(in the rows, 128 means zero)
A state moves one step at a time under one of 6 hidden systems, and each row is a state written as 22 numbers. Each run below is a few steps of one system.
path 1, D (10 x 22):
[[120 134  81  95 109 120 131  81  73 159 109 130 179 118 191 140 129 154
  144 155 139  93]
 [151 158 149  99 114 125  95  94  88 113 134 102 154 142 199 103 132 142
  159 129 184  95]
 [157 182 139 162 143 128 121  58 107 107 163 129 144 143 167 135 138 107
   94 147 170  86]
 [163 189 168 121 193 145 146  89 139  94 161 133 102 161 158 155 100 117
  135 126 129 119]
 [171 112 160 133 181 143 110 100 171 134 130 157  73 164 137 166 108  98
   87 128 150 133]
 [136 130 150 137 165 129 109 157 168 102 144 155  68 106 135 126 107  95
   85 101 121 199]
 [133  96 153 179 144 136 140 162 161 130 123 131  80  99  63 117 120 125
  100  69 110 144]
 [ 90  87 111 140 153 143 167 175 133 134  94 157 130  82  83 150 134 146
  125 114  83 175]
 [105  69 138 101 103 148 123 194 118 145  70 111 138 107  80 109 156 141
  158 129 122 147]
 [ 86 117  78 129  70 132 127 171  87 135 102 106 172 111 102 115 179 111
  118 158 125 136]]
path 2, R:
[[105 144  75 111  96 118 152 118 105 150 158 141 164 137 180 168 146 102
  129 193  98 153]
 [122 145 157  79  87  95  94 179 181 117 141 110 126 144 119  72 100 143
  163 128 114 107]
 [131 138  69 149 103  88 113  75 129 168 148 148 119 102 157 127 104 113
   56 126 117 106]
 [105 119 115  96 164 109 129 128 144 111 102 142 107 120 113  93  72 183
  178  73 111 163]
 [165  65 148 171 127 123 106  73 119 161 120 150 126 132 166 155 134 145
  110 102 189 103]
 [120 161 165 114 189 149 130 109  90  74 110 135 148  77 130 106 134 146
  149 146 133 181]
 [182 134 185 164 127 163 147 120 116 142 159  80  89 165 114 140 145  99
  140 102 145  81]
 [111 155 110 107 147 156 176 151 101 132 145 139 144 103 168 181 143 102
  138 168  74 174]
 [141 121 184 100  88 133 115 217 187 134 136 109 118 145 120 117 126 122
  141 116 118  86]
 [106 147  70 135 117 118 128 130 131 151 124 155 141  77 135 143 129  99
   37 152  97 115]]
path 3, D (10 x 22):
[[157 170 162 117 135 134 102 101 100 121 124 130 149  69 189 106 126 133
   86 127 155  76]
 [152 194 132 127 189 170 141  90  81  98 111 116 116 116 151 132 121 118
  100  92 154  90]
 [149 135 146 140 199 176 136 116 121  87 107 147 114 172 147 180 135 121
  119 102 181 130]
 [138 132 180 139 171 152 107 162 170  75 129 158 117 151 120 152 147  96
   97 148 162 163]
 [128 152 151 141 149 139 126 172 180 102 138 125  88 136  56 119 127  81
   79 142 102 142]
 [103 115  87 131 143 133 160 173 169 137 117 132  81 153  61 145 107 110
  117  98  81 154]
 [ 90  56  99 120 103 107 123 187 170 142 101 150 121 140 100 131 117 156
  152 103 115 166]
 [ 87  90 113 126  72  90 101 164 142 133 108 135 166  82  93  78 138 159
  129 142 116 146]
 [ 94 141  91 119  89 107 144 116  84 142 112  89 166  92  81  74 135 157
  158 139  96 108]
 [113 119  79 109 105 128 150  82  68 153 109 101 166 158 136 133 139 155
  190 144 133 108]]
path 4, Q:
[[148  82 115 151 121 109 139  75 137 193 150 121  77 146  81 131 116 100
  124 153  90 155]
 [135  63 140  88 101 108 111 118 123 188 123 120 115 105 132 107 121 135
  175 164  98 180]
 [149  74 159 145  76 119 107 134 107 189 126 112 125  53 138  99 147 126
  107 124 126 117]
 [116 130 125 135 118 132 161 118  66 155 112 104 153  45 124  99 131 167
  153 102  89 112]
 [137 112 125 125 113 169 159 140  77 156  93 102 154 131 150 157 148 155
  162  87 144  58]
 [120 168 123 108 143 168 139 140  78 104 110 137 183 104 200 163 158 127
  121 144 152 108]
 [138 196 173 131 149 152 132 166 134  63 141 123 143 136 166 130 126 133
  129  86 158  86]
 [117 193 110 158 169 143 178 134 153  83 157 152 133 166 128 182 115 114
   96 119 113 107]
 [116 141 133  95 167 131 131 158 197  87 129 161 125 202 123 164 105 134
  147 142 125 141]
 [128 116 127 131 145 115  87 148 199 110 127 172 100 149 113 142 123  92
   57 152 144 158]]
path 5, K, 10 rows:
[[139  96 173 182 103 128 100 140 116 124 126 141 158  67 147 123 173 125
   80 131 170 124]
 [113 197 114 111 170 161 162 126  85 115 116 119 141  68 109 125 137 103
   92 158  80 128]
 [138 124 127 116 116 177 156 163 109 143  95  83 125 176  98 148 148 131
  159  98 140  54]
 [105 134  89 112 106 128 118 168 134 100 139 153 163 172 204 174 147 113
  131 145 159 151]
 [110 170 167 130 102  98  97 178 170  76 145 125 153  99 107  65 121 145
  118 125 129 115]
 [108 162  74 134 149 107 145  81 155 131 122 145 134 159  65 134 103 129
   89 158 101  85]
 [117  95 107  86 155 128 126 128 134 122  89 122 105 177 120 122  93 169
  198  82 140 150]
 [141  80 139 167 108  98  71  89 137 117 136 150 128 151 153 115 145 124
  110 137 204 159]
 [122 168 142 136 150 108 130  94 105 108 157 113 112  75 102  73 119 111
  128 156  91 195]
 [157  95 148 143 120 142 160  86 111 188 122  90 112 146  60 133 139 128
  155 148 104  81]]
path 6, X (10 x 22):
[[144 113  92  60 105 126 109  98 105 202  95 107 113 122 141 114 112 116
  123 159 108  95]
 [116 127  89  90 117 119  96 150 106 110 121 119 103 131 194  99 101 135
  160  67 155 181]
 [136 111 139 209  77 101 119 118 118 119 171 122 147 126 155 119 146 141
  123  82 173 111]
 [109 154 130 155 126  98 170  73 111 126 169 134 175 106 110 126 127 147
  155 186  80 141]
 [166 164 168  65 165 150 132  82 112 140 113 111 132 138 153 130 108 142
  158 158 127  72]
 [144 153 125 113 167 140 116 134 142 107 148 158  88 135 211 164 103  95
   94  96 143 166]
 [129 135 180 196 147 126 140 163 171  72 148 145 126 125  98 126 126 149
  118  70 149 125]
 [127 109 131 167 146 126 171  99 146 164 125 152 142 106  61 163 136 129
   93 169  80 104]
 [120 117 131  48 182 161 124 133 122 136  55 132 125 117  97 123 116 143
  149 158 110 138]
 [146  95 107 112 125 163  86 164 107 138  86 124  87 128 165 138 147  88
   81  88 183 137]]
path 7, R, 10 rows:
[[133  96 142 181  68 111 152 152 120 155 161  94 127 128 127 115 131 154
  175  63 123 102]
 [116 129 115  99 131 121 153  95 100 164 107 153 190  74 152 144 125 168
  136 177  94  98]
 [160 145 157  53 146 147  85 131 136 131  84  98  97 140 122  85 102 131
  132 118 148  78]
 [134 151  69 145 139 147 123 117  83 125 131 129 102 121 195 148 132  89
   77  76 158 147]
 [100 139 147 151 141 132 164 182 140  72 135 142 153 132 136 136 119 179
  185  63 131 134]
 [150 126 162 159 140 132 145  97 156 142 134 165 172 139 131 179 138 143
   93 168 141  53]
 [127 175 138  66 193 148 117 129 150  93 103 136 106 134  96 120 110 101
  109 176 110 155]
 [149 103 121 166 109 135 117 154 150 134 156 114  62 182 124 146 138  69
  101  88 153 153]
 [ 77 108 109 167 112 109 158 166 130 107 150 162 167  93 127 146 147 139
  139 142  98 200]
 [136  94 181 137  99 109 120 128 169 150 124 116 149 129  53 100 135 155
  141 165 119  68]]
path 8, K, 10 rows:
[[122 132 104 105 164 142 103  63  93 114  67 130 149 146  90 110 144 130
  116 177 170 119]
 [137 148 118  95 128 146 105 108  82 108 122  70 100 179 126  90 139  97
  178 133 162 160]
 [132 121 135 162  61 100 122 113 122 136 190  93 133 175 128 114 157  97
  162 165 137 144]
 [119 138 150 101  96  85 142 119 152 155 175 134 152 107 136 113 108 143
  169 191  62 141]
 [164 111 154  82 120 108 111 103 168 191 123 135 109 120 138 121  83 148
  122 141 102  65]
 [153 122  92 115 142 117 117 101 136 165 137 147  71 126 198 146  76 120
  105  67 125 135]
 [137 105 141 200 124 118 143 126 114 128 151 134 110  83 154 122 118 154
  124  33 144 139]
 [121 129 143 185 171 144 170  91  93 119 125 163 165  68 128 166 151 152
  107 131 123 132]
 [148 146 184 100 191 197 153 136  95 110  85 116 136 109 118 150 148 136
  144 134 136 106]
 [150 148 144 126 135 184 129 161 120 109 130 107 111 184 145 173 167  67
  106 142 164 115]]
path 9, S, 10 rows:
[[141 119 149  61 134 141  84 153 156 144  88 108  87 137  79  92 122  94
  112 170 120 134]
 [130 122  64 139 101 115 123 117 124 172 132 101  67 133  91 105 114  81
   82 105 102 134]
 [ 99  97  90 119  81  86 124 141 123 142 128 105 120 135 103  74 107 163
  193  91 108 158]
 [124  74 122 155  84  81 110  67 112 167 134 138 167  99 116 107 143 153
  138 179 133 136]
 [136 161 129  90 152 121 110  64  68 129 118 119 140  68 170  83 115 141
  135 149 125 146]
 [164 153 140 155 104 143 133  90  68 138 157  85 127 144 181 127 146 118
  150  99 166  88]
 [122 155 140 150 113 112 153 145 135 100 195 149 152 128 213 163 124 135
  160 115 120 157]
 [159 133 228 121 133 135 126 153 174 120 146 147 155 111 151 143 128 146
  139 153 126  84]
 [153 151 137 121 183 156 158 128 149 148 124 162 107  99 150 183 103 115
   68 114  96  91]
 [136 107 127 117 160 164 138 178 144 118  90 126  89 159 127 152 108 149
  142  40 148 105]]
path 10, S, 10 rows:
[[129 125 112 177 160 130 104 131 144  83 118 158 105 137 132 132 122 126
   74  61 187 139]
 [101 160 144 172 165 129 159 140 148  58 132 130 139 148  52 113 129 152
  149 104 125 134]
 [113 119 129 124 157 155 169 113 124 130 109 131 148 166  63 169 159 116
  149 202 108 139]
 [127 116 110  64 146 162  98 148 112 134  91 119  96 143 133 135 147  71
  115 176 136 187]
 [135 134 115 138  78 124  88 171 128 129 142  84  80 132 107  82 144  67
   87 109 141 145]
 [ 94 144  95 145  70  84 149 158 145 138 165 105 134 109  89  88 112 136
  143 117  65 130]
 [116  89 116  88  88 100 129 108 128 184 106 131 170 116 117 118 119 172
  168 175  98  94]
 [141 110  89  93 132 110  85  60  94 168  96 148 133 100 188 118 112 135
   97 142 157 126]
 [145 164 124 148 125 114  97  88  94  95 143 106 118 129 171  86 111 139
  131  66 184 115]
 [126 160 148 192 122 105 172  97 130  95 197 129 159 154 142 145 128 149
  167 118 127 119]]
path 11, Q:
[[111 172 130 104 107 124 141 157 157 109 119 108 167 167  75 112 125 146
  147 154 111  51]
 [125 163  60  74 136 128 111 115 145 143  97 142 128 155 142 143 107 107
   71 153 126  74]
 [112 144  83  90 122  90  83 132 148  99 130 148 116 143 192 102  84 141
  130  87 155 159]
 [120 111 109 208 105  81 112  93 151 101 161 155 138 157 127 121 126 143
  107  98 172 135]
 [121 124 136 143 164 105 130  46 129 112 123 145 150 153  70 113 119 160
  155 177 134 138]
 [181  96 154 100 158 144 101  65 123 169 109 115  74 159 123 127 118 104
  125 151 151 124]
 [150 114 137 125 132 121 121 103 100 157 167 125  81  88 184 121 121  94
  134 127 108 212]
 [142  85 189 179  83 111 151 155 138 151 179 110 121 105 126 119 135 142
  176 102 105 143]
 [124 106 151 144 122 139 177 128 120 174 116 134 167  81  84 155 151 145
  125 175  75  93]
 [138 124 145  53 148 168 128 162 113 158  63 116 127  86 138 126 119 149
  138 119 113  89]]
path 12, X, 10 rows:
[[ 96 151  99  68 148 130 156 156 128 141 117 149 138  83 147 139 106 133
  136 157  52 162]
 [142 132 138 100 127 155 104 166 122 123  80 118 132 121 159 124 121 154
  120  65 175  53]
 [ 87 129  51 179 119 112 146 131 119 114 142 168 149 111 156 162 136 119
   80 108 128 167]
 [108 144 143 143 134 131 140 120 114  85  98 113 185 150  66 104 148 175
  168 138 155  82]
 [135 134  80 108 134 138 127  69 105 164 125 134 131 163 143 170 146  82
   93 201 132 119]
 [120 167 138  83 151 136 100 158 140  61 120 112 109 179 127  98 117 119
  166 121 158 169]
 [159 112 137 187  91 120 117 126 159 150 173 120  92 171 119 145 138  81
   79 116 154  97]
 [ 95 128 132 128 131  88 147 140 174 118 156 138 122 128  66 105 100 144
  166 156  67 182]
 [168  90 159  91 114 126  98 100 143 193  97 113 108 126 114 108 111 141
  127 134 135  57]
 [113 113  81  99 136 108 109 126 117 140 125 149  91  86 176 115  99 119
  118 104 109 215]]

Name the system that made each run.
path 13:
[[119 166 104  97 174 141 162  83 124 114 120 119 127 199  86 146 117 129
  168 169 110 120]
 [160 109 146  88 144 141  89 124 169 126 116 141 100 208 157 161 117 103
  124 148 174 123]]

X
path 14:
[[114 195 141 109 188 148 171 105 116  93 111 130 160 112  86 124 113 158
  142 152  90 100]
 [168 119 133 103 144 161 131 119 152 156 123 115  79 209 129 171 119  94
  125 129 147  88]]

R
path 15, 2 rows:
[[142 158 127  78 156 159 166 134 152 160 119 121 110 166 105 172 113 104
  127 165  77  78]
 [131 107  80  69 118 130  94 158 156 147 109 141  89 175 178 152 106  99
  109 113 144 147]]

D
path 16 (2 x 22):
[[154 129 194  85 132 132 101 129 123 155 120 124 129  53 141  99 133 113
  112 185 105 134]
 [152 135 139 135 120 139 152 148 114 165 139  99  80  68 135 107 102 129
  117  54  88 106]]

Q
path 17 (2 x 22):
[[125  63 137 126 110 141 142 189 164 170 124 166 126 125 162 195 137 123
  116 130 112 138]
 [107 118 154 115 121 127  94 187 155 106  91 150 155  61  98  98 146 132
   75 155 124 133]]

R
path 18, 2 rows:
[[117 179 151 145 126  96 128 147 190  82 167 167 170 128 149 136 105 154
  101 134 123  88]
 [139 166 139  84 176 118 121  97 169 125 102 143 117 125  88 105  75 155
  108 137 104  72]]

D
path 19, 2 rows:
[[141  71 175 102 157 135  89  93 108 135  80 142 133  97 131 108 134 158
  155 151 166 163]
 [135 137 138 147 123 143 104 108  67 120 127  95 120  89 113  87 172  79
  103 162 148 182]]

D
path 20:
[[138 106 162 141  87 141 139 144  99 124 152  81 136 180 140 127 160 133
  214 119 158 131]
 [129 146 157 127  94  99 116 121 152 125 180 148 174 127 175 141 145 110
  125 212 118 139]]

K
path 21 (2 x 22):
[[161 152 149 151 180 112 128  46 149 111 154 140  98 175 121 129  89 141
  136 110 147 113]
 [159 101 167 151 187 120 128  72 165 127 149 168  87 150 124 152 102 128
  127 137 132 171]]

X
path 22, 2 rows:
[[112 100 167 135 159 134 144 123 142 109  84 146 172 122  57 124 132 187
  164 146 130 107]
 [107 123 108  76 142 138 109 111 102 132  80 123 146 124  87 109 152 110
  131 217 118 166]]

D
path 23 (2 x 22):
[[135 176 112  85 176 137 117  64  99 116 119 148 143 112 168 142 123 109
  100 193 128 145]
 [155 154 165 117 133 138 115 161 151  96 158  92  64 175 134 103 106 107
  161  73 146 142]]

R
path 24 (2 x 22):
[[ 93  93  90 166 130 113 150 152 142 137 136 175 130  84 123 162 134 121
   92 132  92 195]
 [119  64 174 139 116 119 117 160 165 134  97 128 134 116  46  98 134 164
  151 126 127 118]]

R
path 25:
[[ 97 150  53  77 142 126  98 156 135 101  80 127 102 153 116 102 102 117
  106 100 140 148]
 [ 99 104  76 173  85  99 101 124 116 107 114 113 131 162  86  87 140 140
  131  85 177 136]]

K
path 26 (2 x 22):
[[122 113 123 167  95 150 165 151  62 142 131  91 143  93 149 130 155 144
  168  68 127 126]
 [128 115 157 145 114 158 164 143  96 141 119 136 195 110 160 175 172 153
  145 149 137  79]]

D
path 27, 2 rows:
[[180 125 197 130 158 143 145  64 118 162 152 106  96 130 112 127 120 122
  159 159 107 117]
 [160 118 182  88 170 148 131 138 144 144 144 141  78 105 175 150 103 112
  147 129  96 180]]

X
path 28:
[[132  68 154 144 119 134 126 168 194 149 110 141 112 168  59 153 139 122
  113 139 130 105]
 [ 98 100  90 130 129 127 108 129 121 126  93 153 141 107  86 126 161  95
   73 190 130 183]]

R
path 29 (2 x 22):
[[134 171 128 149 127 148 125 156  82  95 139  84  96  98 144  89 131 109
  124  51 146 141]
 [105 155  98 181 104 139 191 140 104 110 167 102 148 176 111 158 156 119
  164 114 114 123]]

Q
path 30:
[[106 133 148 132 156 107 124 162 197  80 140 151 101 152  77 111  99 136
  141 117 109 182]
 [139  67 135 198 114 104 125  93 159 161 153 158 112 140  96 155 143 108
   87 149 136 150]]

R
path 31:
[[169  89 155 106 123 131 132 101 143 184 122 124 105 164 155 152  97 159
  166 100 137  66]
 [137  90 117 153 158 106 119  95 150 133 142 184 101 118 185 158  95 144
  108  82 146 176]]

S
path 32, 2 rows:
[[124  88 116 156 180 176 157 150 111 121  93 156 111 131 135 193 146 125
  115  81 146 162]
 [107 105 153 152 146 159 120 199 131  72  93 135 130 120  93 127 166 124
  120 101 166 172]]

S
path 33 (2 x 22):
[[136 148 174 121 159 156 150 153 104 133 108 116 127  33 111 106 126 141
  116 107  83 117]
 [130 118 109 124 152 180 178 158  88 160  95 127 124  88 153 180 133 136
  120  80 103 103]]

X
path 34:
[[130  90 167 161 116 110 143  99 118 160 154 165 173  67 155 152 147 147
  132 177 106 150]
 [154 141 198  85 144 137 114 126 133 141 109  94 107  86  79  72 117 130
  143 157  97 110]]

R
path 35:
[[143 161 176  88 112 161 107 164 102  97 134  79 132 158 156 106 157 104
  179 152 157 129]
 [140 158 104 167 103 132 133 110 132 137 160 120 131 171 125 164 156  76
   63 160 143  73]]

D
path 36:
[[119 154  68 166 143 101 147  86 152 129 133 149 117 148  94 134  90 145
   84  87 117  80]
 [109 114 127  97 180 112 131 112 155 102 109 168 128 139 140 132  82 189
  179 103 126 163]]

D
path 37 (2 x 22):
[[105 147 160 172 107  97 136 163 193  92 160 146 159 132  71 112 129 144
  114 149 106 106]
 [122 122  94 130 145 103 140  76 163 164 127 146 115 147  59 137 112 114
   89 182  86 116]]

R
path 38, 2 rows:
[[152 148 170 140 164 161 143 121 131  97 143 153 147 170 179 196 147 115
  125 149 168 106]
 [123 184 163 142 172 141 134 153 174  64 152 159 134 137 113 151 134  99
   82 165 122 144]]

X
path 39 (2 x 22):
[[118  93 109 125 150 116 140  96 168 135 130 161 120 206  99 173 121 126
  147 176 125 160]
 [136  79 175  92 130 112  78 154 165 126 120 133  90 129 120  90 110 131
  160 133 137 198]]

K
path 40:
[[106 136  88 101 171 160 132 167 109  90  87 128  93 135 142 129 110 133
  143  55 142 172]
 [130  96 143 193 110 140 137 154 131 107 131 149 161 150 154 173 161 150
  124  83 186  97]]

R
